Where one turn sends some rows of the set: a few examples, then the rows asked
ramun: [ 10  -5  13  32  41  24 -16  19 -16 -12 -20 -32]
fusem: [  3 -31 -46 -15  28   2  -2   8 -28  31  -4   0]
gapek: [-10 -45 -29 -11 -19  36  -2  -8 -11  -4  16 -11]
lutal: [ 10  -8  16  33  46  20  -7  15 -17  -9 -17 -37]
Fefeg: [  4 -29 -56   1   5  -6 -10  14 -17  13 -16   1]
nole: [ 17 -40 -18  20  46  16  -1  16 -25  -2 -14 -27]
dekup: [ 17 -38 -21  20  42  19  -7  20 -24  -4 -17 -23]
pelip: [ -5  28  16 -16  10  31 -10 -29 -19 -21   1 -19]
samov: [-22  21  36  28  19  -5   6   9   1  11  -6 -37]
lepeg: [ 19   4  -7 -24   2   1 -49   4   6  24  19   4]
mapap: [ 27 -17  10 -22 -18   2  10  -8  13  16  43 -10]
masu: [ 14 -13  14  11  -3 -51   8 -14  11  14  22 -29]
zar: [ 16 -40 -18  26  41  12   1  17 -22  -6 -16 -28]
boz: [-22   2  -8  20  14  -5 -48 -31   1  11 -21  -2]
mul: [ -5  29  13  -2  -6  21  -8 -27 -13 -34  -6 -21]
mem: [ 26 -18   8 -13 -27  -5  10  -7  17   7  37 -13]
faka: [ 10  -7  14  36  40  19 -10  17 -13 -13 -19 -36]
Kobuv: [ 18  15   3 -33 -11  -9  15  -2  24 -22  21 -15]
Veka: [ -7  23  26 -11  16  18   8 -37 -22 -17   7 -29]
rasam: [ 27 -14   1 -16 -32   3   0  -2  17   5  35  -5]
sep: [  0 -38 -36  -2  27 -18  22   0 -26  28  -2 -15]
kuza: [-19  24  37   8  34  14  -6  10  -6  26  -1 -29]
nazaf: [ 18  11   9 -38  -2 -10  22  -7  19 -14  27 -19]
barod: [ 28 -13   4 -25 -22   8  -1  -3  14  14  39  -4]
vikes: [-50 -29 -18 -12  27   6 -31   2   4   7  -9   3]
Nal: [-18  32  22  11  18  24 -27  20   0  15 -11 -18]
mon: [ -3  -1  -1 -51  31   2 -19  14  13  22  26 -11]
seze: [ -8 -14  13 -27  29 -34  22   1  18  15  28 -36]
somik: [  1 -35 -46  14   6 -25  14   7 -16  10 -13 -13]
mek: [ -8  23  22   3   1   8  10 -34 -15 -31   0 -32]
pimes: [-11 -48 -26   2 -24  21  12 -12  -9 -11  14 -20]
nop: [ 17 -39 -21  26  37  14  -5  19 -22  -8 -19 -26]
kul: [-20  28  21  31   3   4 -16  19   7  -1 -17 -27]
tubef: [-24  -7  11  17  34 -19 -18 -46  -6  24  -8 -17]
lupud: [ -3   4 -22 -27  -7  -6 -34  27  30 -11   5  -6]
Kife: [-10 -49 -20 -18  -3  35   9 -15 -19   8  24 -17]
Kup: [-22   0   2   4  36   1 -40 -37  -8  27 -10  -5]
Zel: [ -7  -8  -7  -2 -10 -42   6  15  33 -16   8 -30]
niluv: [-52 -32 -19   7  12 -13 -20   2  12  -9 -16  -5]
dupid: [-53 -40  -6   7  27 -23   2  -8   6   1  -7 -16]
Fozak: [-25  -3   0  32  12 -25 -24 -38   2   7 -20 -15]
zapu: [ 19  18   0 -42  -8   0   5   0  21 -18  22 -10]
pasub: [-12 -54 -16  -5  -9  19  23 -18 -16   1  23 -26]
Lim: [ 18  14   7 -46   3   0  13  -4  18 -10  27 -14]
kad: [ 17  -9  18 -25  26 -19  -9 -14  -4  41  34 -16]
muka: [ 16   0 -11  11 -28 -30 -31   4  20  -4   6  -8]
vilu: [-52 -37  -4 -13  42  -4 -10  -7  -2  17  -1  -8]
zugeb: [ 10  -6  15  28  46  26 -13  17 -17  -7 -17 -33]

dupid goes to tubef
mapap goes to Lim
Where do these go?
kul goes to somik
pasub goes to Veka
zugeb goes to dekup
kad goes to mon

Where one turn sends some rows of the set: a few examples, then the rows asked
rebod: [ 36 -23 -19   9  -9  36 -55   3  -8  -6   5  13   4  16 -16   7  -5 -30
 -33  34   3  15 -10 -38  -8  24 -14 -44 -12  14 -22 -40 -32]
Dalib: [ 25 -16  10  29  15   9  28 -18 -45 -38 -40  -2 -47 -13 -15 -22 -13 -15
 -13 -15 -21   2  17 -23 -26 -46   7  19  14   1 -36 -40  -5]
Fogev: [  8 -48  -7  30  -6  -4  17 -10 -35   0   6  16  -7 -15 -32 -28   3 -32
   4 -23 -20 -34  24 -21 -22 -38   2  15  11 -62 -12 -34  28]
lolud: [ 17 -17 -22  36 -24 -51 -32 -17  -5  22  11  19 -24 -16   8  24  15  34
  -9   4   0  -1  19 -14 -31 -13  43   8   6 -26  23  -4  14]
Fil: [ 30   3 -29  26 -17 -23  -1 -24  -5  26 -14  42  -8 -15  -1  -1   4  -4
 -17  -6 -42 -23  22  -8  25  21  11  -5 -16 -41  10 -66  -3]
fifo: [  6 -12   3  51  11 -39   4 -40 -33 -15  -7  10 -27 -17  -1  12 -17  13
  -6 -14  -5   2  10 -36 -32 -59  27   8  17   2 -26  22  -5]
ritu: [ 10 -29  -6 -12 -10 -10  -8   3 -26   1  -7  13   8 -29  -5 -37 -11 -24
   9 -13 -19   0  21 -41 -38 -67  -1  12   5 -47  -7 -50  18]
ledab: [ 33 -14 -11  -3  -3  28 -49  15 -14   2  -2  22   8  -1  -4   9 -12 -25
 -33  41  -7  14   6 -41   6  24 -14 -43 -24  22 -25 -32 -35]
gul: [ 13 -27  -1  39 -18 -30  -6   1   1   4  23  19 -23   3  -8  34  31   9
 -22 -10  -5 -24  11  13  -1  11  11  34  20 -36   5 -24  34]
redi: [ 15 -20  16  40  -3 -20  24 -19 -53  -4   1   4 -44  -5   3 -14   1 -19
   3 -19   2  -1  30 -15 -29 -34  -7  40  31 -20 -27   2  23]
rudam: [ 33 -20 -20  13  -9  43 -46   8 -27  -2  10  21   4  17 -16 -13 -10 -34
 -12  32  -6  29 -15 -46 -25   4 -26 -43 -27   8 -24 -36 -20]
relu: [ 33 -26 -11 -10  -2  41 -42  28 -24  -3   0  17  10  -8 -17  -9 -11 -30
 -17  38 -12  23 -13 -46 -16   5 -21 -42 -32   8 -23 -31 -13]
vofe: [ 44 -10  -1 -15   3  31 -50  20 -12  -4   7  15  -8  -7   0  17   2  -7
 -30  48  -1  31 -15 -31  -5  27 -16 -26 -14  24 -21 -19 -14]
zufod: [-12 -10  -5  33 -24 -40 -25  -1  19  13  19   5 -21   2   6  50  13  17
 -30   8  -4  20  12   7   9   8  23   2 -10 -25   8 -27  10]
lib: [-21 -17  11  12  27 -11  -7 -19  -6 -23  -8 -10 -22 -12  -7  34  -7  10
  -7  -2  16   5 -29   5  27  -3  21  27  13 -28 -24  19   0]
gezo: [-12 -14 -22  14 -25 -22 -22 -13  -6  22   5  34   8   2  -5   9 -14 -11
 -14  -2 -37 -20  48 -19   4 -33  19 -21 -30 -46  15 -56  -9]
Zom: [ 35 -10  -5 -19  22  42 -37  10 -35 -13   4  11   4 -10   0   0 -15 -19
 -17  35   3  23 -19 -33  13  13 -24 -28 -17  22 -24  -1 -24]
tig: [ 52  -2  -8 -17  13  41 -44  -6 -33 -10  10  11   2   5   4  -2 -11 -18
 -18  27   3  23 -31 -33  -2  14 -37 -23   3  22 -16  -5 -18]
gaf: [  0  -7  20   5  11 -14   2 -23 -41 -17 -34  -6 -22 -18  13 -11 -28 -13
   1 -15   7  14  15 -32 -21 -50  -4  35  30  -6 -40  10  -6]
ligaz: [ 40 -27 -15   8 -24  -6  11  10 -29  -1 -39   2  -8 -19 -14 -36  -5 -23
 -18 -26 -34 -23  17 -20 -22 -26  -1  -3   0 -28  16 -67  23]
vurof: [ 50 -11  -7 -11   1  37 -57  -7 -11 -10   4  11  -8  12  -5  18  -3 -12
 -33  39   1  18 -21 -29  -7  27 -19 -29   5  21 -18 -22 -24]
gok: [  2 -13 -10  46  33  12  22  -5 -34 -41   0  -4 -26 -20 -13  -3  10   7
 -10 -24  20  15 -13   7  23  -2  12  36   5 -10 -33 -10 -11]
nedet: [  7 -23  -7  51 -30 -26  -2 -24 -16  16   1  36 -15  13 -16  14   0 -15
 -28 -17 -35 -44  60 -12  -8 -13   8   6   3 -38  -5 -39   3]
ludod: [ 45  -3 -13   0   8  38 -34  -8 -38  -3  17  23   3   7   1 -16 -14 -33
  -5  29  -4  35 -22 -49 -13  -2 -39 -32 -11  17 -30 -22 -20]
Zod: [  5 -26 -29  28  -9 -46 -17 -36 -15  14 -18  38   1 -11  -5   1 -15  -9
   2  -4 -17 -47  24 -39  -9 -36  49 -13   0 -30   9 -24 -15]
lemu: [ 41  -6   2  -5   8  31 -30  11 -34  -4   5  16  -4 -11   5 -10 -16 -30
 -17  40  -7  39  -3 -52 -15  -2 -30 -33 -17  29 -38 -19 -20]
vufis: [ -1 -18   5  31  22 -11  15 -32 -35 -14   6  19 -32   5  -7  20   3  -3
   1 -13   3 -38   4  10  28  -3  11  40  24 -29 -16  13   6]
ses: [ -4 -28 -24  34  27 -24  -9 -32 -17 -12  24   8  -4 -31 -14  19   2  25
  -1 -14  13 -14 -16 -10  14 -22  41   6   9 -36   5  24   1]
pizu: [ 12 -46 -15  27  -7 -36  -5   3 -21  -9 -14   6   4 -28 -17 -16  -3  -5
   8 -18  -2 -19 -15 -42 -49 -62  28   5  12 -26   3 -14  28]
nor: [ 13  12 -19  50 -11  -7  -8  -4 -15   5   1  26 -34  -5   1  24  21  38
 -16  -5 -11  23   5  20  10  33   8  32 -21 -25  -2 -16   7]

Zom goes to lemu
ligaz goes to Fil
Where do these go?
rudam goes to rebod
lolud goes to ses
gul goes to vufis
gezo goes to zufod

Where one turn sends some rows of the set: a few examples, then the rows asked
Dig: [ -1  11 -29   4 -21  60   4  29  34  60  25 -25  -6 -24  20  25 -41 -41
 -49 -23   1  14]
sofuv: [ 26  41 -13 -14  -7  37 -47  13 -20  32 -15 -44   7  -4  44  56  -6 -28
 -36 -22  27  31]
figad: [ 20  46   1 -21   4  32  17  -1  10  31   6 -36  27   8  11  41 -20 -74
 -40 -24  39   4]
Fol: [ 22 -19  -1  16 -13  44 -13  68  -5   4  35 -45  19  -2  23  20 -20 -23
  29 -13  52  36]
Nedob: [ -5 -13 -14 -34  -6  27  16  23 -21  38  18 -22  31  13  62  27 -55 -34
 -22  -8  18  24]
vogev: [ 14  17  -9  35  -5  -8  25  16  -4  54  26 -34  21 -16 -14   7 -28 -35
 -38 -15  41   0]
sunur: [ 13 -11 -38  -5 -40 -13 -25  37 -19  11  32 -27  28 -37  36  61 -42 -31
 -41   0  39  17]
tuvu: [ -6  19 -46 -28  11   1  13  20   8  44  56 -77   7  13  47  23 -16   4
 -14   7  34  47]
Tasi: [  8  30 -27  15  -3  50  32  13  65   2  15 -38  13  35  31  42 -27 -28
 -32 -36  48  18]
Fuv: [ 11  -1 -43 -11   1  10 -10  13  16  -9  22 -72  10 -43  44  44  -9   0
 -51  17  26  64]
giri: [-16  40 -25   2 -31  38  19  34  20  15   7 -41   0 -49   5   4  -2 -35
  11 -21  46  22]
lin: [  0  33 -32  10  -2  31  14  16  27  30  49 -57  20  58  43   6   8 -28
 -32 -17  47  13]
Pusok: [-25   4   4  39  -4  62  28  43   6  31  34 -19  31  28  33  54  -7 -45
 -27   3  18  27]
Gab: [ -8  29 -24 -23 -28   2  54  26  29  30   1 -41  34 -20  51  45  -6 -18
  -3 -14  35  11]
rosi: [ -1  -7 -45  27   9  12  17  49 -16 -22  35 -67   8  -3  26  67 -34  13
 -17 -29  39  22]
mugud: [  8  18 -10   7  -6   6 -55  22 -14 -25  33 -41   5  14  35  70   2 -28
 -28 -10  50  19]
susu: [ 24  10  -8   7   3  15  38   3  45  54  64 -48  14  14  26  45 -22 -20
 -14  12  13  31]
neb: [ 22  20 -31  14  17  11  59  36  -8  42  25 -28  38 -16  47  71 -20 -11
  -8  -6  33   6]
fakel: [ 11  37  15  17   1   5  12  17 -18  14  22 -35   4  36 -16  57  -3 -27
 -40 -19  46  25]
mifo: [ 21  19 -19  13  18  52 -25  55  13  -1   6 -35  -2 -17  72  56   4  11
 -27 -22  49  29]
dede: [  7  22 -96   5  -1  35 -16  16 -34   7  10 -43  16 -20  14  34  -9 -21
 -23   1  42  23]
kuvi: [ -8   4 -12  -4  -5  54   9  64   6 -29  28 -28  28   0  58  51  12   3
 -44   9  51   5]
Tid: [ 18  -2 -23  17  -6  43 -13  59   5 -18  28 -36  -5 -42  -5  19   5 -15
 -14  26  55  10]
Vov: [  5  -4 -45  48  -3  37 -35  21  30   9  18 -29   3 -10  26   6  -6 -14
 -68   3  30  45]
tupot: [ 30 -22 -26  24 -19  32 -38  23  29  -2  37 -29   9   2  12  25 -41 -14
 -25  13  66  58]
tem: [-18  20 -38  13 -17  45  -7  -8  25 -27  24 -26   5   1  -9  51 -19  19
 -30   5  41  10]
Puza: [ -3  20  -8  23   6  33  28  35   8  36  13 -57  10 -12  58   0 -22 -49
  24  -9  38   5]
Dela: [  4  29 -43  25 -10  29   1 -13  -6  43  36 -36  25  -8  24  -4 -56 -44
 -21   4  55  -4]
Nutus: [ 10  22 -19  -2 -17  39 -15  25 -24  10  34 -47  42 -56  28  72 -24 -26
 -51  26  64  29]
Kazab: [ -5   9   1  -3  -4  52   1  16  35  29  43 -69  31 -30   1  51 -22   2
 -48  34  31  51]

tuvu goes to Fol
lin goes to tupot
rosi goes to Pusok
Where do these go?
Fuv goes to Puza
sunur goes to neb

